In the data rows, 128 means zero.
One hidden rule gives every row of this table a label. Here are some rows, each with its label.
[105. 136. 146.  97. 165. 104. 163. 166.] e
[184.  63. 117. 122. 137. 166. 107. 138.] d
[115. 140. 110. 135. 167. 133.  79. 101.] d
[114. 194. 134. 105. 149. 122. 121. 121.] d
[164. 186. 102. 158. 170. 118. 121. 159.] f
[ 80. 101.  90. 184.  83. 165. 110. 136.] d
[ 83. 112. 161. 101. 170.  98. 163. 164.] e
[131.  99. 117. 171. 112. 173. 148. 123.] d
[ 84. 110. 157. 106. 157.  94. 165. 162.] e
[109. 129. 110. 108.  91. 143. 157.  55.] e
[ 98. 135. 147.  99. 175. 105. 162. 166.] e
[149. 169. 127. 103. 148. 111. 159. 165.] e
[ 96. 133. 142. 127. 156. 100. 106. 114.] f
[ 94. 130. 119. 148. 161. 161.  58. 130.] f
[178. 235. 135. 111. 131. 102. 101.  91.] e
[ 86. 111. 146. 119. 124. 107. 112. 115.] f
[ 71.  95.  73. 203.  72. 169. 114. 139.] e
[110. 140. 120. 113. 168. 128. 144. 124.] e
[ 93. 128. 120. 154. 137. 160.  63. 127.] f
[ 94. 187.  86. 181. 170. 118. 102. 149.] d
[189.  62. 117. 113. 160. 166. 102. 133.] d
[179.  68. 163.  99.  92. 123. 155. 102.] e
[117. 117. 169.  98. 183.  77. 147. 171.] e
[164.  79. 128. 102. 144. 169.  76.  75.] d
[ 92. 127. 129. 110. 164.  88. 133. 125.] f
[145. 166. 135. 103. 147. 112. 165. 166.] e
[128. 115. 116. 174.  91. 185. 115. 126.] e
[110. 121. 104. 148. 116. 160. 100.  99.] f
[ 95. 127. 116. 120. 158. 135. 145. 125.] d
[ 79. 107. 110. 143. 172. 155.  68. 114.] f
[111. 142. 110. 157.  78. 128.  68. 122.] f
[164.  86. 178.  96.  75. 107. 144. 131.] d
[ 83. 115. 160. 101. 185.  95. 167. 166.] e
[149. 161. 133.  97. 137. 104. 167. 163.] e
[137. 133.  99. 163.  83. 169. 112. 103.] f
[104. 136. 113.  94. 118. 131. 163.  63.] e
[171. 168. 110. 152.  86. 113.  81. 117.] d
[112. 116. 164. 121. 150.  74. 160. 155.] e
[198.  73. 119. 126. 141. 156.  95. 131.] d
[166. 178. 114. 148. 107. 120.  70. 113.] d
[ 93. 126. 110. 147. 167. 145.  77. 102.] f
[137. 107. 119. 173. 109. 174. 156. 125.] d
[142. 157. 132. 100. 145. 108. 160. 163.] e
[111. 135. 132. 102. 173. 172.  94. 107.] f
[123. 142. 135.  99. 138. 104. 164. 167.] e
[122. 147. 134.  98. 143. 108. 169. 168.] e
[131. 121. 117. 170.  96. 169.  96. 122.] e
[128. 124. 172. 109.  89. 102. 132. 125.] f
[ 91. 116. 146.  99. 154.  78. 157. 159.] e
[ 93. 123. 115. 126. 139. 147. 130. 106.] f
[187.  74. 128. 109.  78. 144. 157.  59.] f
[148. 141. 113. 109.  76. 145. 154.  55.] e
[170. 178. 116. 126. 151. 109. 142. 164.] f
[115. 143. 127. 105. 153. 143. 129.  95.] d
[179.  73. 131. 101. 142. 169.  72.  75.] d
[ 78. 112. 138. 102. 142. 101. 165. 170.] e
[111. 132. 123. 106. 155. 165.  87.  81.] d
[152. 165. 132. 102. 152. 111. 157. 160.] e
[ 98. 132. 138. 127. 152.  99. 107. 115.] f
[125. 123. 116. 173.  87. 174. 106. 125.] e
[105. 141. 120. 148. 143. 152.  78. 119.] f
Here are more rows. What is the label of each one?
[156. 144. 126. 104. 171. 177.  93. 104.] f
[165. 180. 123. 121. 155. 111. 152. 167.] f
[125. 143. 130.  96. 144. 109. 167. 166.] e
[103. 119. 151. 119. 137.  77. 156. 162.] e
[196.  77. 122. 112.  82. 146. 151.  55.] f
[148. 127. 118. 160. 104. 175. 131. 126.] f
[138. 106. 118. 172. 113. 168. 165. 116.] d
[167. 173. 114. 146. 111. 112.  69. 113.] d
[168.  67. 116. 111.  76. 147. 147.  59.] f
[175.  68. 156. 107.  83. 119. 164. 108.] e
[122. 112.  83. 179. 112. 174. 152.  94.] d
[ 73.  96.  75. 193.  74. 165. 125. 136.] e
[ 93. 114. 148. 117. 140.  85. 161. 165.] e
[ 65.  90. 136. 101. 152.  84. 151. 144.] e
[159. 176. 114. 130. 166. 117. 145. 164.] f
[144. 157. 135. 101. 146. 105. 162. 162.] e
[168. 182.  97. 166. 164. 136. 122. 169.] f
[166.  94. 178.  97.  71. 110. 145. 128.] d
[107. 130. 120. 131. 130. 142.  71. 120.] f
[100. 130. 136. 113.  77. 132. 134.  77.] d
[143. 135. 113. 173.  68. 155.  85. 131.] f
[154. 137. 174. 102. 107.  88. 161. 165.] e
[120. 116.  71. 196. 104. 174. 130. 118.] d
[100. 129. 134. 115.  81. 127. 131.  81.] d
[194.  75. 136. 115.  83. 144. 155.  67.] f
[108. 132. 117. 138. 114. 137.  70. 119.] f
[ 95. 117. 150.  96. 149.  81. 159. 165.] e
[100. 137. 124. 149. 153. 159.  75. 124.] f
[115. 109. 119. 174.  86. 179. 108. 127.] e
[109. 140. 127. 119. 123. 117. 119.  86.] d
[112. 115. 154. 115. 145.  74. 167. 164.] e
[162.  97. 134.  96. 141. 169.  77.  78.] d
[144. 134. 115. 176.  72. 152.  87. 134.] f
[163. 103. 117. 163.  87. 157.  98. 131.] d
[150. 143. 114. 141.  99. 149.  84. 133.] f
[160. 129. 180.  97.  92. 102. 147. 151.] d
[125. 123.  79. 179. 102. 175. 136. 110.] f
[ 92. 122. 150. 115. 146.  96. 152. 157.] e
[106. 123. 150. 116. 134.  82. 155. 161.] e
[110. 112. 152. 125. 136.  78. 143. 155.] e
